In the rows, 128 means zero.
Named turns come first, each shown by rows before and after it. Which turns, in which order, take the first row of each pair that follows to the second? Write the first one first, as in the answered first pair.
turn V:
[114 145  80 124 167 136 141 128 161 137 119 130 109 105 152  83 114 118
 129 135 116 110 149 132 129 140  95 107 148 136] |-> [118 144  76 121 172 136 136 136 156 142 112 123 103 109 144  91 111 129
 126 136 119 108 146 123 136 141  94 105 154 146]
[141 106 113 127 151 136 130 141 116 146 140 146 152 134 142 139 133 146
 123 123 134 111 116 134 166 120 126 144 120 149] |-> [143 105 112 124 147 136 128 149 115 143 128 139 149 138 136 148 133 144
 120 121 150 120 111 133 157 126 139 136 128 157]
[157 124 157 134  95 120 109 113 125 124 141 137  99 165  86 104 100 122
 119 112 137 160 139 131 102 114 105 115 177 110] |-> [158 130 159 132  95 123 108 113 120 112 140 140 104 155  92 100  98 118
 127 117 135 158 137 134  89 116 105 120 166 104]
[124 119 104 139 151  98 148 108 119 143 136 130 152 147 129 130 107 147
 127 113 103 106 136 124 156 143 162 102 160 163] |-> [144 123 110 129 144 107 137 118 123 151 116 130 144 151 120 141 105 140
 123 114 122 111 127 119 145 157 176  97 163 162]
turn A:
[103 112 113 103 113 112 127 118 129 155 112 112 132 117 126 163 122  93
 123 116 129 124 144 158 130 104  89 139 127 148] |-> [111 121 111 108 121 105 135 117 125 154 118 110 127 127 129 166 120  99
 119 111 126 117 144 154 130 106  95 132 135 159]
[135 147 152 116 104 149 124 119 118  86 132 126 141 134  91  92 120 121
 114 140 117 144 118 131 112 137 104 156 132 144] |-> [109 152 127 111 118 135 152 138 131  95 115 110 132  92 106 107 134 110
 123 163  97 111 137 110 111 165 128 147 125 145]
[106 159 148 123 130 144 105 143 143 119  93 130 113 115 115 115 149 114
 130 130 151 190 101 122  92 132  84 146  79 110] |-> [ 92 156  84 138 154 103 174 126 135 155  78 125 138 115 119 160 137 141
 123 128 114 148 133  77 125 174 148 107 127 138]
[123 113 126 143 116 150 123 125 133 105 157 135 165 131 152  99 122 117
 113 122  92 124 142 119 134 112 118 145 145  88] |-> [101 131 126 142 120 150 127 125 140 112 145 128 158 113 156 103 135 108
 109 129  88 126 145 110 139 121 123 145 138  85]
turn C:
[148 115 147 144 149 110 139 118 128 140 137 123 163 136 134 122 117 139
 123 125 110 130 115 158 135 121 127 143 124 145] |-> [144 119 146 139 139 104 132 120 131 161 126 119 153 153 125 125 114 141
 127 125 117 132 119 149 132 118 119 136 136 145]
[133 112 114 142 152 116 149 122 130 130 144 135 160 112 150 136 128 145
 123 114 117 105 117 141 148 128 137 116 128 153] |-> [138 112 111 139 140 121 147 113 124 154 124 136 151 137 134 145 126 156
 110 122 139 116 120 142 147 132 113 109 144 151]
[129 131 131 143 147 136 136 127 133 135 141 127 137 136 142 110 128 131
 125 148 105 104 137 124 142 121 132 138 122 123] |-> [126 127 134 133 140 132 136 126 134 149 131 130 127 146 135 116 131 137
 127 147 114 106 126 125 144 126 118 143 131 128]
[147 111 123 108 117 193 140 131 128 133 136 122 139 146 127 130 119 129
 123 132 148 156  69 118 113 133 123 160 124 142] |-> [154 127 129 119 102 176 138 129 126 136 124 126 131 166 113 128 104 121
 126 139 152 172  87 114  97 147 129 148 146 130]
turn M:
[158 125 143 149 135 103 115 105 133 107 153 114 130 149 102  82 126 133
 114 114 136 135 123 134 113 128 121 115 138 120] |-> [151 130 142 142 129 113 117 126 143 139 114 103 100 147 103 111 133 130
 114 134 164 143 132 125 106 145 108 116 138 114]
[148  95 115 112 156 147 129 147 119 139 126 133 123 134 135 147 131 157
 120 119 134 125  98 143 154 144 141 138 118 167] |-> [111 107 103 116 148 133 155 139 144 156 122 116 116 115 145 156 141 151
 124 141 126 103 123 132 160 152 123 138 118 152]
[120  94 121 142 133 134  97 155 160 121 152 125 120 111 174 121 126  95
 134  94 118 119 128 147  93 113 111 159 129 128] |-> [120  95 119 134 129 135 101 165 163 136 138 127 114 113 161 127 129  93
 125  98 132 126 129 144  85 128 111 158 127 124]
[109 157 159 154  87 126 121 101 136 134 153 143  94 141 132  98 124 128
 136 147 142 149 142 178 103  81  34 145 117 102] |-> [121 150 162 156  95 123 105  92 127 119 167 152  98 150 127  90 123 128
 136 130 139 153 136 183 114  78  42 147 119 107]
Then:
(2 to 3 turns a pair)
[ 83 165 134 154 112 112 122 121 141  83 127 116 111  92 148  93 147  81
 138 150  90 127 169 110 104 119 113 126 113  89] |-> [134 149 111 153 124  85 142 111 111 131 104 131 132 155 110 136 102 128
 123 120 112 127 173  86 122 145 167  93 186 135] -> A, V, V
[104 160 126 136 119 136 113 153 164 126 140 121 126  99 134  99 129  96
 138 151 125 125 131 155 121 113 100 155  80 100] |-> [108 152  89 148 149 115 150 151 141 124 145 126 149  96 138 118 130 107
 139 132  99  96 136 122 148 135 164 131 109 118] -> M, A
[148 154 129  88 120 149 117 174 117 145  91 129  99 146  93 155 121 102
 116 127 181 136 108 107 107 172 178 100 170 132] |-> [171 149 134 137 124 119 110 134  87 115 149 134 145 167  85 119  95 119
 112  89 136 132 122 119 128 137 183  93 200 136] -> C, M, A
[151 126 129 152 113  91 125 119  98 155 116 142 120 182  92 122  84 161
 120 123 150 139 145 111 137 141 117 100 170 131] |-> [126 143 156 123 105 122 103 168 126 120  77 132  74 124 107 120 114 108
 132 155 168 162 131 112  91 162 119 123 108  98] -> V, A
[112 159 111 138 144 107 132 151 130 123  93 128  81 131 128 151 126 112
 147 138 116 150 174  93  89 181 162  89 167 126] |-> [117 132 117 109 161 142 125 185 132 113  91 128  86 101 153 150 145  98
 144 124 119 140 131 104  99 167 177 103 120 144] -> C, M, M
